which system made each run
J_645, seq 1 (11 x 20)
[[ -6   8  12  23   2 -14  14   6   6  20  -4 -15  -7   6   7   2  -5 -12
   21  -9]
 [ -3  26 -12  -8  -2  -3 -16   4   9  -7  14  -3  -4 -15  16 -11 -11 -13
  -11  -7]
 [  7   6  10  -9 -20  -7  14  18  -1   9  -3   1  -1   6  -1  11  15   8
  -24 -10]
 [ 16   1  -2   5  -2  30  -9  -8  -7  11   6   9  -1   1  21  -5  10   5
    1  12]
 [ -1  -4   3 -27   3  -1  16 -11   8  -5 -12   5  17  15  -1   3   3 -17
    1  16]
 [  0  -5  28  12   7 -12 -10  -6   2  -4  -7   2   5  -4  14 -11   8   9
   24  -6]
 [-10  -1  -6  -9  11 -12 -19 -10 -16 -17  10  -1  14 -11  -7  -1   1 -12
  -20  -5]
 [ 17 -25  14   7 -11 -12   2   8 -10  15   2  -2 -11   3 -21   2   4   6
   -1 -12]
 [  2  -8 -25   1  15  20 -13 -17  11  17   4   0  -2 -12  -2 -10 -12   4
   -7   4]
 [-11 -10 -11 -13 -12 -16  24  -6  11   0 -14   4  -1  22  -3  13 -13   8
    4  -8]
 [-27  14  11  21  -1  14 -15  -9  -5  -1  -2  -3 -14   1  15 -13  -5  15
   12  -1]]
J_243, seq 2 (11 x 20)
[[  6 -12 -50   3   1 -10 -14 -17  -9 -11  25 -20  18  45 -23  -4 -12   5
  -20 -10]
 [-12 -13  26  -4 -21  19 -20  13   4 -15  32 -35  -6  -1 -31 -28  -8  -5
   -7  25]
 [  5  -1  21   9  20  17   2  19  17   5   8  -6  19 -56  14   6  13  -9
    6  24]
 [-11  10  15  -4  -1 -37  14   8   0  -8 -22  25  -6 -26  26  24   2   6
   12 -26]
 [ -7  13 -26  -1  14   4   1 -19  -1  12 -36  25 -20  25  -9  -4  -5  25
   -3 -20]
 [ 28 -19 -32 -11 -14   4  -1  -3 -16   7  18  -2  -9  29 -30   0 -10 -14
  -16   1]
 [  7  -1  14  -2 -16  18  -5   4  19  -6  28 -28   0  11   7 -23 -11 -24
   22  29]
 [-20   6   3  20  12  -1  16  17  13 -14  11 -19  37 -24  18  23  10   2
    4  16]
 [-30  16  21  16   2 -18 -10  10 -24 -19 -14  15 -15 -21   2   8   7  20
   -1 -24]
 [ 20  14  -8 -15  25  10  -6  -3  -5  17 -34  27 -14   2 -23 -10  16   5
  -21 -10]
 [ 52 -26  -7 -16 -23 -14   8   1   3  17   8   6 -10  23  -5  -3  -4  -9
    7 -11]]
J_101, seq 3 (11 x 20)
[[ -8  10   7 -20   0  -4 -13 -15  14 -16 -16  13  -5  13  10 -21  -3  13
    8  -7]
 [  3  -5  10  -3  -6 -19   9  21   8 -23   8 -16   6   8 -21  -1  -2  -4
   13   4]
 [ 29  -9  -7  15   1   9  -7   1 -16  19   9  -5  -7  16 -15  -7   7  -5
   -3  -3]
 [ -9  -4   2  -3  15  -1  -4 -13   7  22   4 -11  14 -22   6  -1   0 -16
  -19   1]
 [ -5 -11  -3  -2 -16 -11  -3  -6   7   0   0  11  -9 -10  19   6  -9  27
    1 -17]
 [ -9  18  20 -12 -11   9  -7   9   8 -13  -1  -6 -16   8  -6 -22  -3  -4
    5   9]
 [ 13  -2  -4  10  -5 -20  17  15  -5   7   7 -10   0   8  -5  15  -4 -22
   10  -6]
 [ 13  11  -8   8  16   9 -17 -17   1  20  -3  -1   5  12   8 -18  11   2
   -9  -9]
 [-13  -7   4 -14  -5 -15   4   1  15  -7   9 -10  22 -16   9   8   2   5
  -19  -1]
 [ 14  -9  15   3 -25   9  -5   5  -6   0   2  12 -19   9   6  -6   4  23
    9  -4]
 [ -1  11  17 -10   3   1  -2   4   0  -1   7 -12   0  -5  -2 -11  -2 -40
    3  15]]
J_737, seq 4 (11 x 20)
[[-19  -2  15  -2 -27  25 -26  -8  16   9  13  -3 -36 -18  14 -31 -22  21
    2   1]
 [-41  -8 -10   6   2  20   7 -22 -27  24   0  10  -1 -27  14  28  -9 -14
  -22   9]
 [  7  14  10  26  -4  -5  23   3 -10  35 -26  17 -32   7  19  12  -1  -3
   30 -19]
 [ -5  37 -10  -9  24  -6  -6 -25   3  25 -18  -8  12  32   7 -19  10 -27
  -26 -13]
 [ 27 -15  -7   1 -37  -1  13   1  17  28  18 -13  10  33  22   5  10  26
  -18 -12]
 [ -9  -4  27  -2  -3  50 -19 -22   4   7   2  -8   0  20   6 -34   8   6
    7  35]
 [ -7 -50  20  -5 -14  -9  14 -27 -34  16   6   8  21  -6  12  29   6 -19
   -4   8]
 [-12  -3  47  10   5 -18  -9 -16  -1   5 -36  16 -21   8   7 -22   5  24
   34 -23]
 [-21  -4 -26  -8  20 -15 -17 -37 -29   6 -13   8  18  19 -16   3   9   9
  -49 -26]
 [ 26 -26 -13  17 -25   8   8   7  11  31  -3   0 -34  31 -23  -6 -10  46
    8 -19]
 [-16 -11 -14  -6  21  32 -28 -44   2  23  11 -20  -4   8 -19 -38 -25 -33
   -6  22]]
J_101, seq 5 (11 x 20)
[[ -8  34 -44   4  10  35  23   7   6 -15   4  -8  15  32   4  15  -5 -16
    8  33]
 [-24  -9 -20  20   8  14  27 -21 -24   2 -11   1  37  39   7  36  17  14
   -3  15]
 [-35   0  15  23  18  25 -19 -13 -44 -30  -6  15  24  -9   8  13  27  23
   -4  17]
 [-10  -3   9 -13   6   1   7  18 -46 -37 -19  44  -7 -35 -18  34  14  -3
   -6   9]
 [ 25  10 -14  -6  38  27  11  16  -2 -10 -38  45 -21 -23 -24   6   4  -1
   28  20]
 [  4  -7 -60 -20  35  22  20  -7  29 -17 -10  10  17  -5 -22  13 -26 -12
   17  35]
 [-30 -39 -40  13   6  31  17 -32   3  -2 -10   0  12  38 -22  15 -21  38
   16  25]
 [-75 -13   4  34   7  30 -10 -18 -42 -23   9 -16   3   2 -27  10 -11   8
    1  27]
 [-46   7  -4  33   8  -6   5  10 -72  -8 -18  27 -31 -24 -28  42  -2  -1
  -11 -17]
 [-13  60 -20  10  50  22   1  29 -10  -7 -46  37 -30 -41 -21   8   9   4
   -8  -5]
 [  5  34 -70 -19  22  23  45  39  41 -22 -20  22   8 -16 -11  39 -11  15
   -3  21]]
J_249, seq 6 (11 x 20)
[[ 40  -5  23  23  -8  -5   0   6  19  61  10  -9 -23 -25  31 -14  -2 -16
   18 -17]
 [-30  -7   6 -40 -12   6  -4 -36  35  16 -17  14  10 -13  37  -9  -2  32
  -30  -7]
 [ 12 -27 -24  10 -23   1   3  -9 -44 -18   4  31   8  28   9  36  14  42
   -6 -10]
 [-17  13  33   6 -19  20  -7 -16 -31 -13   4  -9 -16  52   3 -22  -1 -31
   30  22]
 [ 21  -5  25   9  18 -43   9  -6   3  27   9 -25  44  -3  26   5  22 -43
    0 -13]
 [ 20 -32  21  -6 -11 -19 -34 -17  31  11   1   4 -19 -15   8 -39 -12  42
   14 -31]
 [-28 -10  -6 -24 -11  11 -21 -27 -33  -5   5   7  18  10  -8   4  18  19
  -69  -5]
 [ 25 -33   0  32 -16  14   9  -7 -56  30   5  14 -31  24 -16  17  -3 -16
   24   1]
 [-40  11  13 -12   0  -7   4 -45  16  26  -2 -24   5  23  30 -21 -25 -51
   12   8]
 [ 13 -25  -4  15 -11 -69  12   0   7  10   6  -4  22  -5  25  27   3  24
    0 -52]
 [-33   7  29  12 -29  16 -41 -13  -6 -12   3  -9 -31  28  -1 -42  -3  55
   -7 -17]]
J_581, seq 7 (11 x 20)
[[ -1 -16 -12   3  13 -17   3  20 -10 -12  -9   2   1  -6 -56  13   6  25
  -22 -13]
 [ 18  -5   6 -13   8  18 -20  18  34 -10   9  -7 -13 -30 -23 -33 -10  11
    5  14]
 [ -8 -18 -16 -21  -4   7  36   9  27  -4   7 -17  22   2 -17  19 -14 -19
    2  32]
 [ -8 -14 -18  16  -1   3  -1 -11  18 -24   5   6  -3   1  22   1 -27  25
   52   7]
 [-42  40 -17   9  -2   8   2  12 -20 -37  10 -12  -1  13  -3  10 -10 -18
   -1  13]
 [ -5  10   5  32  -3 -21  15  40   0 -12 -10   4 -11 -16  -8  24   7  42
   10 -24]
 [  7  49   8 -11  12   7 -15  29  37 -15   8 -16  11 -19  11 -27  14  -4
  -17   6]
 [ 20 -18 -13 -23 -14 -21  36  17  27 -11   1  -3  40  16   1  29  16  21
  -15   2]
 [ 23  -8   8  -4  -4  19 -31 -13  11 -44  15   7  16  16  26 -30   5  23
   36  19]
 [-27  -8   5   2   0  -6  13   6 -44 -45  12  -9  32  16 -23  29  13 -24
   -5  26]
 [-14 -17  22  28  26 -19 -21   8  -6 -32 -16  16  -5 -43 -15  -1   3  44
   32 -16]]
J_29, seq 8 (11 x 20)
[[ 10  14  -4  11  -1  44  -8   1 -24  11  10   7  -7  -3  13   0  12 -14
   -9  22]
 [ 20 -34   5 -13   5 -15  15  -5  -3  -4   1   7  11  -5 -11  12  -6 -31
   26  14]
 [-17   3  17  13   8 -17 -23 -24  12  -5   5 -18  17  10  24 -25  -2   7
   15 -12]
 [-36   4 -13  -9   9  -6   8   0 -11 -13 -17   7   9  -3 -23  19   5  18
  -34  -7]
 [ 29  10  15  22  -7   4  -1  23 -18  22  -5   1 -29  13 -16  -9  17   7
    0 -15]
 [ 13  -4 -30   0  22  25   3 -11  12  30   7   0   8 -24   8   3 -10 -25
   -5  19]
 [ 10 -46   3 -11 -22 -21   6 -10  18 -10   7  -3   2  15  -2  -2 -18  20
   28  -3]
 [-43  24  -1   8 -10  16 -28 -19 -18 -16  16 -12  -3  11  21 -15  -8   1
  -12   3]
 [-13   0   3  -5  -6 -24  33  25 -28 -11 -11   6  -4   0 -31  36   4 -22
  -10  -2]
 [ 29  27  19  22   8 -11  -8   4   9  40  -4  -7  -9  -1  28 -20  15 -15
    6 -24]
 [ -5 -16 -29 -31  15  13  23 -17  35  19 -18  11  25 -12   2  15  -5  12
  -23  14]]
J_996, seq 9 (11 x 20)
[[ 32  11 -11  20  -7   3 -24   7 -36  -2  34   6   7 -13  34  10  16 -14
  -10 -10]
 [ 11  10  32 -35 -15  -2  24   0  22  19 -13  -2  15  12  19  -3  19 -24
  -14  11]
 [  9 -40  -5  18   1  18   3 -27 -13  13   5   3  25  21  10  12  11  23
    9  13]
 [ -6  -9  12 -35 -19   9 -19 -10 -24 -35   3  19  -6   9  -9 -10   1  -2
  -13  11]
 [-15 -12  34  15  10 -12   8   2 -21   8 -24  -2  -6  11 -35   1  13   1
    5  -6]
 [  5 -18  10  11   1  -2 -32 -15 -13  18  16  -4 -21 -25  -1 -20 -13 -11
    3 -11]
 [-10 -11  -1 -23  -8  -8   9  -1  30  24  -7  -8 -10 -12 -18  -7 -14   7
  -23  -9]
 [  2  -5 -31  21 -12  17   5  11  -1  12   9  -6 -18  11 -16   8 -11  25
   -4  -4]
 [-12  29 -21 -10  -8  11   9  10 -14  -4   2   6 -22   2  -3  10 -14 -29
  -11   6]
 [-16  15  -3  16   1 -18  21  -8  -7  17 -15   0  -4  16  20  16  -6 -13
   15 -16]
 [-11  17  -7   4   1  -3 -21 -22  -6   4   7   4  11  -2  41  -5   5   6
  -17 -16]]
J_243, seq 10 (11 x 20)
[[ 23  17  24   6  21   9  -6   8   6  36 -23  15 -42 -32  -4 -24  -2 -24
   20  -6]
 [ 37  15 -35 -18   0 -29  33   9  32  22  -9   7  13  10  23  21   1 -11
   -7 -21]
 [-16   2 -18  13 -45   4   5  -2   5 -12  12  -7 -24  49  13  -1 -23  38
   17 -11]
 [-15   9 -34   3   9  56  -9  -1 -21 -21  20  -6  14   8 -19   4   1  -6
  -20  43]
 [  4  -6  54  11  -8 -12   5  30 -36 -17  15 -11   0 -18 -15   9  17 -44
   17  17]
 [  9  40  23  15  47 -13 -13   0  27   2 -29   3  19 -15  32 -23  26   4
   21 -13]
 [ 15 -14 -18 -10  -7 -44  12   9   1  -4 -17  18  13  11 -11  24  18  50
  -33 -44]
 [ 15 -23 -11 -20 -24  33 -36 -26  -3  -5  -1  24 -43  25 -13 -40 -21  35
    7   0]
 [ 22 -40 -27 -32   5  29  22  -8  11  -1  20  -4  31  -2 -18  15 -10 -40
    2  54]
 [-34 -14  37  31 -11 -31   6   1  -1 -21  23 -31   3 -14  22   4 -28 -32
   63   9]
 [-56  50 -17  22  63  -9  -6   1  18 -10 -26 -12  26 -32  -5   2   6  10
  -19 -10]]
J_29, seq 11 (11 x 20)
[[ 30 -10  -4 -35   5  -1  21  15   0 -12 -24  26   3   9 -33  12  15  -1
   -9   9]
 [ 34   5  16  19   9  22 -28   0   9   2  18 -15  11  11  16 -34  18   3
   19  12]
 [-18 -31 -15 -20  19   1  -5 -12  -2 -29   6   6  29 -33 -18  13  -8  -3
   -9  22]
 [ -6  -6  44  24  -8 -22 -19  12 -10 -18  -1 -10 -20   7 -16 -21   2  23
   28 -19]
 [-34  36 -27  18  39  16  -6   2  -8   7 -10   2  -2 -36  -2  10  -6 -13
  -17   1]
 [ 36 -18  -7  -2  -6 -29  26  29  21   9 -17   8 -23   3 -31   8  -9  16
   20 -22]
 [  3  29 -29   9   1  38 -29 -11  30  15  23 -13  -8  -4  37 -31 -16   8
   -3   4]
 [ -7 -33 -21 -36 -31  -3  29  16   2 -39  12  12   4  -2 -23  33 -22   5
   -2  23]
 [  2  32  42  19 -29  -5 -30  10 -17 -18  25 -14 -20  11  38 -28   3 -16
   25  -8]
 [-37  25 -10 -26  29 -12  31   7   4 -12 -20  10  29 -38   2  36   1 -38
  -21  16]
 [ 44   7  39   4  -9 -36   7  23  22   5 -28  11 -11  22   8 -15  28  38
   24 -38]]
J_645, seq 12 (11 x 20)
[[ -7 -16 -28  -5  41   2   0 -35  16   8  -5  -9  50   2   1   2   4  -4
  -10  13]
 [  0 -33  19  -5 -24 -38  -1  -8   3 -25  -1   2  -8  21  -1  -6 -16  19
   38 -17]
 [-49   2   7  15  19  17 -33 -15 -11  -3   8 -15  -1 -33 -15 -16  -5  10
  -23   4]
 [  3 -26 -13   4 -20 -35  29  11 -29  15   8   2 -14   0 -20  38 -16 -27
   -2 -17]
 [ 12  19  -6  11   9  32 -24   3  19  31  -7   5 -47 -17  -7 -36 -15  11
    6  -7]
 [-15  21 -47 -17   4 -14  36  -5  17  13 -10  -4  26  26   9  31  -2  -4
  -34  -9]
 [  4  13  30  17 -42  14  -6   4   0  -5   2   3 -30  36  34 -19   1  29
   36  -5]
 [-45  27   4 -15  14  25  -2 -13  -6  -5  10 -18  34 -13  14   3   8 -39
  -36  33]
 [ 35 -17  47   0 -26 -44  25  24 -14   5  -2  12 -13  -8  15  18   9 -27
   36 -15]
 [ 19  25  -5 -13  43  27 -54 -10   6   4  -4  14  -1 -45   2 -40  15  -1
  -31  -1]
 [ 34 -31 -20 -20 -11 -42  35  -1  -9   7 -11   8  34  43 -19  36  22  11
  -26 -22]]
J_581, seq 13 (11 x 20)
[[ 10   5 -10 -12 -14 -14  11  21  20 -19  11   8 -15 -29  16   9 -25 -13
   26   0]
 [-21  31  -3   1   9   9  23   5  25 -10 -21  -9  10  31   5   0   2   5
   14  13]
 [ 15   7 -29  25  -3 -14  -2  16  -2 -17  23 -10  14   7  14  13   0  15
    6 -13]
 [-14  17  28  -8 -23  -4  -9  16   1 -31   8  -9  -1   8   6 -12   8  14
   -3   1]
 [  1  -1  10  14   9   8   9  19  -4  -8   1  -3  28 -12   0  18  28  18
  -11  12]
 [ 13  -1   9 -19   8 -17 -13   5  11 -30   2  12  14 -26  12  -5   5   1
    6  -2]
 [ -3   1  -6 -23  18   3   5  -3   6 -25 -17   6  23  16 -20   0  11   6
   -8  14]
 [ 22 -22 -16   4   9  -2 -11   7  -2 -26  10   5   6  -1 -22  -2  -3  15
   16   5]
 [-18  -4  10  -7   1   2  -3   9   4 -28   7 -15   0  -1 -27 -11 -11  -9
   11  20]
 [-21 -14 -11  17  12   1  11  12   9 -10   0  -8   9 -19 -16  18  -9  18
   11   9]
 [-16  20 -16  -7   5   4  -7  13  20 -26   4   2  -8 -24   4  -4 -18   5
    7   4]]
J_249, seq 14 (11 x 20)
[[ -3  -7  -2  -4  -7   2  19  -6  11  21   3  -5  22   1  23  17   9   2
  -15   4]
 [  8 -12   2   2 -23   1  -3  -4  -1  -9   7  13 -11   5  25   2  -8  19
   23  -3]
 [-23   9  23  -6  -4  -2  -6 -11 -15 -20  -2  -1  18  13  14  -1  15  -3
   -8   6]
 [ 31 -11  15  20  10 -12  -9   1 -15   7   0   2   5   5   3  -3  19  -1
   14 -10]
 [  2  -3  16 -22   3   6 -21 -22  13  10  -5  -4  -2   7  -2 -33   1  -6
  -10   0]
 [ 15 -33 -13  -8  -5 -11   4 -11 -11  15   8   4  15  -2  -8  16   5   2
  -24  -7]
 [-15 -21  -1   3 -20  10  -9 -18 -12  -1   9   0 -25  10  -4  -9 -26  -1
   17   5]
 [-29   6   2   8   2 -22   7 -13 -21   3   5 -11  18   2  13  18   0 -26
  -12  -9]
 [  5  -3  14  30   2 -23  -6   0   0  14  -8  -3 -19   2   4  -8  -4  16
   27 -29]
 [-18  25   5 -10   1   3 -14 -14   9  15  -8 -10   6  16   8 -21  13  12
  -39 -13]
 [ 35 -18  -5   8 -18   6  14   9 -14  31   0  10  -7  14  -4  16  17  17
  -15 -10]]
J_996, seq 15 (11 x 20)
[[  3  23  -4 -12  -1  28 -11  15   9  -8   3   5  -5 -16   1 -10   6   6
  -19  13]
 [ 21  -7  -8   2  10  -8  28  14   2   8 -16  10   2   4 -13  20   4  -8
   16   2]
 [  3   8  -9   5   3  12 -17 -18   2  -7  12  -8   0  19  15 -21 -12 -13
   21  10]
 [-26  -6  -1 -14  10 -23  11  -5   2 -17  -7  -1  25  -9  -4  17  -1  -4
  -11   0]
 [  6   4  17  24 -13  -3 -12  13  -4 -13   9  -3  -8   4  12  -7   9  28
   18 -11]
 [  3  12   9 -12  20  15  -5   8   4   6  -5   3   7 -31  -6  -6  13 -17
  -18  15]
 [ 32 -28  -3   1  -6 -14  16   3  17  12  -3   4  -1   9  -1   4  -6   6
   28  -5]
 [-14   9 -15  -7   8  30 -18 -13   8 -15  11 -13   7  14  -5 -22  -8  -3
   -3  23]
 [-13 -13  -4  -1   0 -29  23  15 -11 -23  -7   8   7  -7 -19  32  -6  -1
    9  -4]
 [ -7  25  23  24  -2  11 -22   6  -1  -6   6  -9 -19   3  15 -26   0   3
   23  -2]
 [ -4  -3  -3 -13  30 -12   7  -1  13  12 -12   8  20 -44  -1  12   5 -12
  -17  -2]]
J_737, seq 16 (11 x 20)
[[ 12 -21  13   1 -20 -24  21  16   4  39  -2   4 -16 -28   0  22   2   7
  -17 -25]
 [ -2  30 -11   4  33  23 -27 -22  19  12 -20  11 -10  -6  17 -32  -1  12
    4  -5]
 [  2 -13 -42 -18 -20   3  30 -13  -6  14   6   7  14  23  10  35 -10  -6
  -23   4]
 [ -3   6  28  28  -7  19   8   5  21  11  -3 -24 -15  29   4 -23  -5   5
   47  16]
 [-14  -4  12 -13  -2 -11 -18 -28 -37  -1  21  -9  27   1  13   3   9 -47
  -29   4]
 [  5 -10  48   6 -33 -17  13  20   9  15 -16  11 -20  -8  14   5  15  42
    7 -25]
 [-13  18 -13   1  48  26 -34 -33 -17   2 -23  14  16   1 -10 -20  20   8
  -28   3]
 [ 39 -44 -30  -8 -26 -12  35   2  -2  25  -3  17  -5  24 -12  33  -7  15
    0 -11]
 [-13   5  11   6  25  19 -22 -26  34   1  -8 -26  -8  23 -15 -55 -21  -6
   37  18]
 [-21 -36 -13 -12 -38 -29  -1 -24 -33  -3  45 -12  21  -3  20  30 -17 -25
  -28  -8]
 [-32  16  60  29 -24  11  -3  20   4   7 -20   0 -52 -10   4 -20  -1  38
   30 -10]]

runs to name
seq 17 (2 x 20)
[[ -6   3  -7  25  32 -10 -45  -5  12 -22   7 -17  12  -6 -16 -34   3  40
    0 -20]
 [ 16 -23   2 -36  -2  -8  -5  24  13 -13  -2  11  -1 -36 -43   0   7  22
  -36  -3]]
 | J_243
seq 18 (2 x 20)
[[-27   8 -15  17  20 -25  -4 -12 -23 -22  11 -10  17  -7   7  14 -14 -36
   14  -2]
 [-19  14  29   3 -14 -32  -7   5  17 -13   4  -8   5 -12  36  -8   0  12
    9 -23]]
 | J_996
seq 19 (2 x 20)
[[ 19 -31   1   7 -28 -16 -16   3 -17  23  38 -11   1 -21   5   8   4   5
  -37 -22]
 [ -5   8  20  -9  -1  35 -16  -4  17  15 -21  22 -38 -25   6 -27  -6  24
    6   5]]
 | J_737
seq 20 (2 x 20)
[[-36 -22   6 -17 -24 -22  16  -7  18  -6  12 -23  20   7  -2  11 -13   6
  -17   0]
 [-16   2  18  40  -8  14 -24   5 -24 -12  14  -4 -15  -5  11  -7   3  26
   19  -2]]
 | J_737
seq 21 (2 x 20)
[[ 18   5   9   4  22 -21   6  17  34  20  14 -36   4 -26 -11 -17 -16 -55
   18   5]
 [-18 -14  -7   3  -2 -28   5  -1  46  -2   5  -8  22 -30  33  10 -11  44
    1 -21]]
 | J_29
seq 22 (2 x 20)
[[ -5  16  32  -3 -31 -20  18  40  22  -2  -7   3 -32 -29  11   5  -6  14
   10 -17]
 [-19  44 -22  11  45  19 -22  -3  -6  -8  -6   3  22 -25   8  -3  17  -3
  -28   3]]
 | J_737
seq 23 (2 x 20)
[[  6   8  -8  24  14   7  12  20 -10   0   4 -20  11  24 -32   5  11  -6
   -1  10]
 [  1 -17  13  12  -7 -25 -11  11  16  -7  20 -19   1 -20   1  -9 -11  11
   14 -13]]
 | J_581
seq 24 (2 x 20)
[[ -8 -10  30  -4  -3  -9  12  -9   5   6  -2 -11  24   9  14   2  12 -11
    5   9]
 [  2 -10  21  -5   3 -11 -23 -11  -7 -10   8   6   3 -26  18 -11  -1 -12
   12  -3]]
 | J_645
seq 25 (2 x 20)
[[ -4  15  -4  25   5  -3  -6  -2  -3  31   9 -28 -25  17 -16 -20 -18 -31
    8 -10]
 [-17  18 -21  16  10 -29  -2  -5   8  26   6 -23  10  -2  10   5  -6  -4
  -28 -34]]
 | J_101
seq 26 (2 x 20)
[[-11  15 -27 -11  39  27 -18 -13  -7 -18  -7  11  13 -15 -18  -7   2 -12
  -17  21]
 [ 28 -27  14  15   1 -24   3  29   4 -18   5 -11  -1   6 -40  -3   3  14
   28  -3]]
 | J_29
seq 27 (2 x 20)
[[  0  40  -5   5  20 -34 -22   0   5  -8  -7   1  -5  -6  18 -18  -1 -10
    2 -35]
 [ 19  14  -5   9  15 -22   1  14  27  21  11 -24  31 -11  14  -1  20   4
  -24 -19]]
 | J_996
seq 28 (2 x 20)
[[ 36  28 -11 -12  16   7   7  22  33 -12 -11   9   7   1   6  -8  12   3
   12   8]
 [ 28   1 -22   5  27   1  10   5  14 -13   5  -8  33  13  -1   4   7 -17
   23  19]]
 | J_996
seq 29 (2 x 20)
[[  1  20   4 -32   6  27 -29 -16   4  29  -1   6 -11 -25   5 -29   6 -22
  -53   1]
 [ 21 -29  28 -11 -36  -7  40   5   7  55   0   0  -2   0  18  23  11 -14
   -9  -1]]
 | J_243
seq 30 (2 x 20)
[[ 12  -6 -31 -36  -4 -19   4   4  12 -13  -3   5   6  18 -32   1  -5   8
  -32 -13]
 [ -9 -22 -10  14 -21  19   9  19  -9  -5  24 -20 -14  11 -37   7 -16   6
    2  19]]
 | J_249
seq 31 (2 x 20)
[[ 24 -16   1   8   1 -20  -1  -6 -20   6  19  -7  26   4  12  13  14 -23
   -3  -5]
 [ 15 -13  19 -11  10  -2 -24 -23  -4  11 -10  15   9  -8  12 -17  19  11
  -13 -12]]
 | J_101
